In the rows, 128 means zero.
Each named turn below is shown by a few rows before and after it. Which turns, in which order, take the first row of each later pair to the second? The first pair is answered.
turn res:
[124 128 133 135 130 126 123 128 115 129 132 136 118 120 129 133 133 119]  ->  [122 132 130 137 130 122 129 127 117 126 137 136 124 124 130 134 127 120]
[ 90 110 119 139 163 144 115 124 116 126 160 166 121 163  78 188 131 114]  ->  [104 114  98 119 157  80 141 156 103 134 129 171 124 178 106 171 135 105]
[137  91 132 130 132 128 114 162 101 162  84 129  73 123 111 141 160 133]  ->  [ 98 117 122 174 124 164 153 111 129 115 167 137 137 131  97 171  94 135]
[127 129 134 140 116 153 118 137 129 116 140 114 146 135 140 102 145 144]  ->  [131 132 126 136 114 133 130 145 126 116 133 117 153 142 150  98 142 142]
turn poni:
[147 139 115 137 118 106 145 125 117 108 132 169 131 121 123 147 115 122]  ->  [163 143 122 137 118  99 131 131 130  92 122 147 134 128 134 125 121 117]
[142 126 147 132 125 185 113 116 148  97 138 105 151 130 111 121 120 118]  ->  [150 106 144 106 128 169  99 141 122 137  97 120 111 118 109 121 154 122]
[124 144 102 104 125  98 100 135 123  93 123 117 146 149 166 101 119 153]  ->  [108 129  90  92 125 100 111 139  92 133 117 153 122 132 149 133 129 165]
turn gak:
[131 101 143 102 122 157 146 110 123 136 120 110 148 134 156  70 103 136]  ->  [118  97 143 107 123 176 148  99 119 144 132 121 145 125 141  89  99 142]
[106 111 108 143 121 132 157 126 106 111 170 159 133 122 134 172  84 136]  ->  [132 119 100 127 119  79 164 156 108 103 138 145 137 143 165 138  94 123]
[162 128 133 121 132  89 125 146 125 124 101 104 137 137 151  90 149 126]  ->  [145 125 157 150 140 162  96 107 143 108 141  92 137 121 119 107 138 136]
turn tovaz:
[137 158 157 129 158 130  82 102 125 108 125 143 106 100 156 121 124 147]  ->  [143 160 148 118 157 102  92 118 120 113 109 146 107 107 169 113 127 143]
[136 112 128 114 152  87 115 152 119 122 131 103 133 146 156 144 143 131]  ->  [117 100 135 123 155 133 100 132 112 137 148 115 117 125 127 171 145 144]
[129 134 127 115 127 114 120 141 124 136 110 133 112 129 123 118 155 132]  ->  [122 135 140 131 130 149 107 121 136 124 131 123 118 123 109 123 147 136]
[108 126 160 153 138 147 134 118 114 175 145 128 106 113 122  88 132 132]  ->  [122 140 160 155 135 123 139 125 130 149 140 108 127 132 143  62 124 121]
turn felin:
[121 118 125 121 132 128 137 131 129 164 138 137 103 125 158 144 139 145]  ->  [137 121 132 119 133 120 125 138 142 150 127 117 104 132 170 123 145 140]
[104 149 114 170 123  98 151 103 153 126 146 126 147 145 134 124 103 135]  ->  [ 92 127 118 160 127 128 133 101 127 167 137 149 108 117 108 153 124 148]
[168 121 145  96 134 118  87 139 142 122  74  85 105 127 132 111 178 134]  ->  [149 155 115 118 119  83 154 122 161  76 126  96 178 158 152 117 117 123]
Then:
(two turns a pair)
[117 133 120 148 138 150  92 115 136 119 126 125  92 138 124  94 140 101]  ->  [104 137 116 158 135 157 104 103 137 114 147 133 103 137 118 106 125 104]
poni poni
[139 161 108 134 110 109 143 148 130 111 121 129 123 133 142 120 146 129]  ->  [130 149 107 128 112 117 140 148 114 133 116 144 105 121 130 136 156 137]
poni felin
[130 121  99  96 121 125 148 119 140 155 137 156 161 137 153 139 138 125]  ->  [122 115 111 104 127 162 129 105 142 158 149 154 150 124 135 150 140 131]
felin res
[142 104 119 143 123 175 123 124 118 122 124 100 113 128 135 117 143 144]  ->  [142  99 113 134 122 163 129 133 106 136 112 112 104 125 136 122 149 147]
tovaz tovaz
[113 126 125 111 141 135 123 135 117 165  77 118  88 105 116 147 163 123]  ->  [ 87 133 122 131 137 168 139 105 124 151 122 129 110 100  98 174 133 129]
tovaz gak
[ 91 128 110 152 126 147 135 123 133 110 171 131 161 143 138 146  99 125]  ->  [112 121 139 151 135 170  88 126 148 101 151  98 140 139 137 118 126 123]
felin poni
[125 113 175 134 129 110  89 123 164 119 135  85 140 128 153  96 144 106]  ->  [ 88 115 158 150 123 134 124  95 156 122 184 120 163 119 133 140 109 116]
poni poni
[112 131  91 109 132 146 160 121  69 138 117 186 168 136 104 129 104 146]  ->  [147 149 130 129 140 167 112 111 120  77 118 115 187 155 122  70 109 131]
gak gak
[143  92 118 119 153 180 126 117 130 170 104 126 122 125  87 122 155 161]  ->  [125 101  86 118 142 147 177 119 117 173 121 156 148 133  95 141 129 161]
poni gak
[117 111 129  69 115 122 112 181  89 173  93 144 143 128 112 124 153 119]  ->  [110 137 156 116 117 180  97 131 144 100 157 102 193 139 102 112 112 114]
gak res
[123 105 112 113 117 107 125 129 113 142 127 139 126 146 150 131 127 122]  ->  [128  98 124 112 120 126 102 127 115 145 121 129 111 138 142 126 140 126]
poni res
[142 147 141 135 118 118 145 117 159  75 137  92 167 152 144 103  98 112]  ->  [149 113 127  91 121  86 139 159 106 150  71 128 104 131 142 117 149 122]
tovaz felin
[152  99 111  86 126  78 128 159  98 159  70 140 113 139 161 120 153 123]  ->  [121  95 155 135 138 208  79  91 129 133 140 120 115 109 104 151 136 140]
gak gak
[137 105 125 136 144 142  92 116 147 130 137  92 112 143  96 115 138 150]  ->  [116 115 106 146 137 136 129 103 144 123 167 113 140 147  93 137 108 151]
felin felin
[145 132 163 136 118 122 108 132 150 122 131 151 135 143 112  83 133 114]  ->  [143 133 151 130 115 100 125 142 141 130 124 162 137 146 120  85 132 112]
tovaz felin
[119 121 125 113 118 129 132 149 124 157  89 158 116 118 127 146 149 137]  ->  [113 140 111 124 109 107 164 142 137 130 113 156 155 136 141 143 118 129]
poni tovaz
[185 113 174 111 164 191 108 183 111 117  99  79 114 143 149 106 170 117]  ->  [188 132 168 119 158 166 133 180 129  85 113  71 151 165 170  90 147 107]
gak tovaz
[111  91  92 105 129  91 190 156  77 148 157 177  76 112  57 182 119 146]  ->  [ 96 106 111 141 131 147 178 114 112 105 209 157 106 113  40 186  89 147]
poni felin
[118 145 118 132 126 140 148 127 120 119 153 122 159 135 131 142 104 124]  ->  [135 148 129 130 127 136 130 134 133 106 141  99 157 142 141 118 113 119]
felin tovaz
[ 90 120 136 155 148 159 119  96 110 147 190 127 106 136  94 148 127 134]  ->  [130 145 135 149 143  92 129 124 139  99 166  85 140 177 145  87 122 111]
poni res
[157 150 120 105 109 120 126 163  96 179 117 158  88 107 134 141 111 119]  ->  [166 173 112 116 103  92 147 164 119 142 129 140 127 133 158 119  87 107]
felin felin
[125 110 155 160 122 156 103 107 163 110 144 128 145 132 120 127 150 130]  ->  [138  98 154 140 124 137  90 131 147 134 109 132 118 127 125 119 176 130]
felin poni
[137 122 154 131 145 136  98 128 144 123 115 110 115 131 118 111 139 130]  ->  [133 116 151 128 144 138  98 130 135 136 113 119 106 125 113 120 143 135]
tovaz tovaz
[148 125 138 125 129 112 119 141 152 111 125 119 144 156 131 120 120 134]  ->  [143 110 132 113 129 111 118 150 130 145 108 140 119 141 120 135 136 139]
felin res
[129 151 117 143 123 116 145 122 145 104 136 113 161 154 143 118 108 114]  ->  [124 151 115 143 123 118 151 119 141 107 141 120 163 151 140 125 103 115]
tovaz poni
[147 154 159 129 122 109 116 127 132 130  89 133 122 197 122  94 127 119]  ->  [125 164 149 144 118 118 141 106 137 116 124 147 148 199 116 114  96 121]
felin gak
[126  98  99 114 111 115 137 139 116 165 102 152  82 123 124 145 165 145]  ->  [124 114 131 154 117 182 106  95 164 105 153 107 113 127 110 133 141 143]
felin res
[141 152 133 124 126 180 122  78  95 116 170 147 135 120 126 158 126 150]  ->  [181 163 122  99 121  98 133 121 101 103 120 125 143 151 175 106 141 130]
gak gak
[123 122 110 108 168 104 138 149 137 153 116  99 107 123 159 128 157 113]  ->  [120 137 122 131 169 132 134 125 166 115 149  78 135 130 156 122 135 111]
felin gak
[143 119 131 131 119 119 127 124 121 133 112 141 133 132 118 130 137 135]  ->  [142 124 128 133 118 114 135 123 123 125 119 141 143 137 120 129 129 133]
felin felin
[118 128 132 135 129 153 124 124 135 121 138 110 136 123 122 128 116 129]  ->  [124 133 132 133 129 140 125 129 140 115 133 104 140 131 130 117 117 125]
res gak
[152  90 127 116 138 153  96 123 110 144  95 150  92 113 110 135 177 126]  ->  [142 100 140 140 141 191  90  95 133 115 130 136 115 114  99 136 156 127]
poni felin
[117 159 115 168 127  90 140 119 125 155 126 147 148 146 135 106 109 139]  ->  [114 146 116 159 130 100 130 124 108 181 114 161 123 131 123 119 125 146]
gak tovaz
[150 140 137 131 121 117 111 146 143 106  90 107 118 144 146  91 148 119]  ->  [ 99 128 111 136 115 142 153 122 108 144 131 171 119 119 110 163 122 138]
felin felin
[110  94 116 120 130 153 132 133 121 175 125 157  94 114 114 142 142 166]  ->  [150 124 125 126 127 103 131 149 163 114 113 103 135 156 161  76 132 141]
tovaz res
[129 143 189 113 132 142 163 132 126  81 131 118 112 125 129 117 143 109]  ->  [129 134 184 100 130 132 162 144 109 105 113 132  96 116 128 124 156 113]
poni gak
[108 123 122 136 124 111 172 103 154 115 154 131 154 145 142 143  94 125]  ->  [131 123 125 121 125  79 161 126 156 114 122 115 145 154 163 115 112 118]
tovaz gak
[110 131 124 150 122 124 161 125 158  81 183 109 174 119 131  98  83  96]  ->  [119 134 115 140 120  95 169 141 152  85 166 112 174 126 145  89  89  92]
felin tovaz
[ 98 124 148 131 147 185 119 107 140 124 136 134 124 116  84 156 138 137]  ->  [137 131 160 119 150 150  97 133 158 103  99  93 121 135 115 103 159 121]
tovaz res
[127 169 101 138 104  62 157 102 121 101 140 135 134 134 152 140  81  98]  ->  [ 99 147 112 145 111 130 134  77 104 132 159 157 102  99 108 185  91 118]
gak felin
[ 98 106 121 133 146 163 125 117 135 164 139 173  94  93 109 163 124 138]  ->  [ 98 135 112 153 139 142 156 105 162 115 172 161 149 120 129 149  85 128]
res tovaz
[138 149  65 117 146  86 136 111 129 144  93 103 114 133 137 120 148 126]  ->  [124 139  63 116 146 105 136 104 116 165  99 120 100 119 119 144 150 135]
tovaz gak
[104 148 129 145 133 190 143 116 145 126 109 100 144 101  97 199 102 132]  ->  [122 141 144 137 140 195 113 126 146 129  85  82 123  97  98 181 127 131]
felin poni
[105 117 142 111 105 139 122 111 103 118 131 138  99 142 101 163 138 141]  ->  [105 118 143 114 104 143 122 107 105 114 136 136 101 143 101 163 135 141]
felin poni
[ 94 104 125 129 111 126 142 105 107 137 139 162 125 157 149 134  86 161]  ->  [ 96 110 126 133 111 127 144 101 114 127 143 154 134 162 151 129  81 158]
poni felin
[145 118 136 110 127 129 108 132 128 135 100 106 107 136 142 101 153 132]  ->  [142 135 135 126 123 127 124 118 148 102 127  97 141 150 148  96 126 127]
tovaz felin
[128 113 129 114 129  95 106 167 129 130 114 123 126 141 154 100 119 117]  ->  [ 96 100 126 123 131 141 111 142 112 155 143 154 116 117 119 146 111 132]
res gak
[111 127 141 148 125 162 128 103 131 113 161 130 152 125 106 145 111 137]  ->  [119 106 127 112 126 124 128 138  94 163 112 155 112 116 111 151 143 140]
gak res
[ 91 117  94 127 125 133 178 109  99 152 151 165 145 121 116 176  87 135]  ->  [135  99 108  89 132  99 134 156  88 180  73 142  94 119 137 133 146 131]
poni poni
[132 141 126 159 118 122 131 116 166  69 150 105 165 132 143  98  93 123]  ->  [126 105 151 148 131 182  75 114 142 119 124 114 100  91 103 119 138 141]
poni tovaz
[148 117 123 118 122 117 131 123 154 117 138 119 149 134 120  95 117 116]  ->  [152 107 124 107 124 112 123 135 143 135 118 122 128 127 120  93 133 118]
tovaz gak
[171 150 106 109 118  68 139 115 133 118 123 151 143 182 184  96 114  89]  ->  [161 125 101  89 120  74 132 129  99 170 100 180 100 158 166 121 139 102]
gak tovaz
[ 96 120 128 131 126 159 106  71 161  85 157 124 121 126 111 159  98 142]  ->  [111 117  90  89 116  57 151 125 124 124 103 154 113 142 148 151 113 132]
tovaz poni
[141 146 157 121 135  84 114 149 147 105 113  75 136 148 147  76 131 110]  ->  [100 156 128 137 123  89 170 122 138 103 165 116 174 147 134 121  85 117]
felin gak
[133 116  97 140  96 155 104  65 117 126 133 124 119 122 134 136 123 142]  ->  [144 109  99 126  98 142  93  81 109 141 111 122 102 120 140 126 141 141]
res res
[146 134 174  88 120  62 101 159 124 160  45  96 132 167 161 104 162 104]  ->  [120 170 174 136 113  93 134 108 170  90 128  82 210 186 158 111  95  98]
poni poni
[131 106 133 115 127 108 125 145 115 139 106 119 119 137 108 122 150 124]  ->  [113 104 133 124 127 136 126 127 113 145 130 132 121 127  91 144 140 131]
felin tovaz
[153 113 133 141 142 149 117 131 128 144 114 138 102  95 119 149 160 158]  ->  [140 120 133 159 139 165 129 111 139 126 145 139 125  98 112 160 136 158]
tovaz gak
[ 93 158  76 147 126 117 204 103 106 142 140 156 168 109 113 153  94 114]  ->  [110 122  99 119 140 142 144 126  79 196  84 154  93  78  94 151 155 125]
poni tovaz
[101 126 121 137 123 153 154 113 142 124 159 152 151 123  99 169 104 149]  ->  [121 108 112 102 124 109 148 154 112 166 100 162 112 121 112 158 144 149]
gak felin
[148 144 112 128 132  96 140 121 135 106 120 119 162 149 159 113 122 111]  ->  [144 128 103 108 133  87 138 136 106 146  96 143 132 134 151 129 142 118]
poni felin
[151 144 113 159 128 155 105 119 122 105 137  90 129 136 139 109 116 105]  ->  [155 137  90 135 123 106 129 147  94 137 106 116 117 137 152 112 128 105]
felin res
[133 129 115 113 130  78 133 155 122 122 110 111 125 143 117 117 129 136]  ->  [112 115 118 118 133 122 120 137 108 146 124 130 105 118  86 150 132 147]
res gak
[131 138 114 133 143  98 160 123 136 104 149 138 175 158 144 145  96 123]  ->  [123 118 104 115 142  95 163 134 106 148 132 169 145 141 132 168 114 131]
poni poni
[117 173 122 130 141 124 159 121 128 104 129 126 159  92 162 128 110 104]  ->  [112 162 112 118 140 117 166 129 106 133 115 147 141  82 159 143 122 108]
gak tovaz
[114 109 126 105 125 146 160 117 100 188 129 138 114 113 119 147  93 135]  ->  [156 112 148  97 131 130 121 139 122 167  90  90 103 127 145  91 121 122]
tovaz poni
[108 143 119 136 122 158 144  99 143 114 153 124 143 130 121 130 109 136]  ->  [127 147 105 117 118 102 162 128 134 120 121 124 145 145 149 110 117 126]
gak gak
[142 146 145 146 115 151 110 123 181  86 166  80 166 123 141  81 152 131]  ->  [125 105 118 100 114 127 124 158 107 188 115 151  97  88 120 132 193 149]
res tovaz
[138 131 104 118 116  72 153 145 134 109 127 122 155 157 159 105 119 122]  ->  [144  98 129 102 130 114  99 153 112 153  93 123  90 126 132 113 167 136]
gak poni
[115 155  86 129 116  83 147 153 131  99 174 178 102  83 132 169  47 134]  ->  [137 159 133 151 129 142  84 131 175  53 182 118 101  84 125 133  59 131]
poni gak
[144 116 146 124 134 131 105 134 128 143 119 116 125 127 130 118 150 125]  ->  [136 116 129 118 129 110 128 142 113 158 117 138 127 128 133 132 144 125]
felin poni
[161 137 123 109 132  74 125 163 123 137  89 114 130 154 161  84 134 121]  ->  [102 119 134 140 138 185 114 103 111 160 155 151 117 109  92 163 114 149]
gak gak
[106 145 176 131 123 172  83 101 138  78 143 104  67 106 107 102 179 102]  ->  [ 64 155 108 122 101 100 192 108  99 104 171 183 110 118 118 157 128 105]
gak res
[130 146 133 148 115 110 122 116 128 104 152  96 171 144 139 122 112 119]  ->  [123 138 112 132 108  80 148 132 102 134 137 128 162 140 143 137 114 121]
gak tovaz
[133 152 146 111 167 108 128 121 157 114 141 156 130 130 128 129 112 126]  ->  [135 142 146 100 169 104 120 130 144 135 125 163 110 122 123 133 127 129]
tovaz felin
[137 132 171 142 125 157  88 102 145 129 110 124 104 111 106 118 137 135]  ->  [112 128 134 129 114 120 143 113 110 165 112 176 107 106 106 155 124 141]
tovaz poni
[145 120 142 122 153 170  65 117 171 151 105  84  96 123 112 142 164 143]  ->  [134 163  97 134 135  91 154 117 186 104 143  98 179 167 152 137  97 126]
tovaz felin
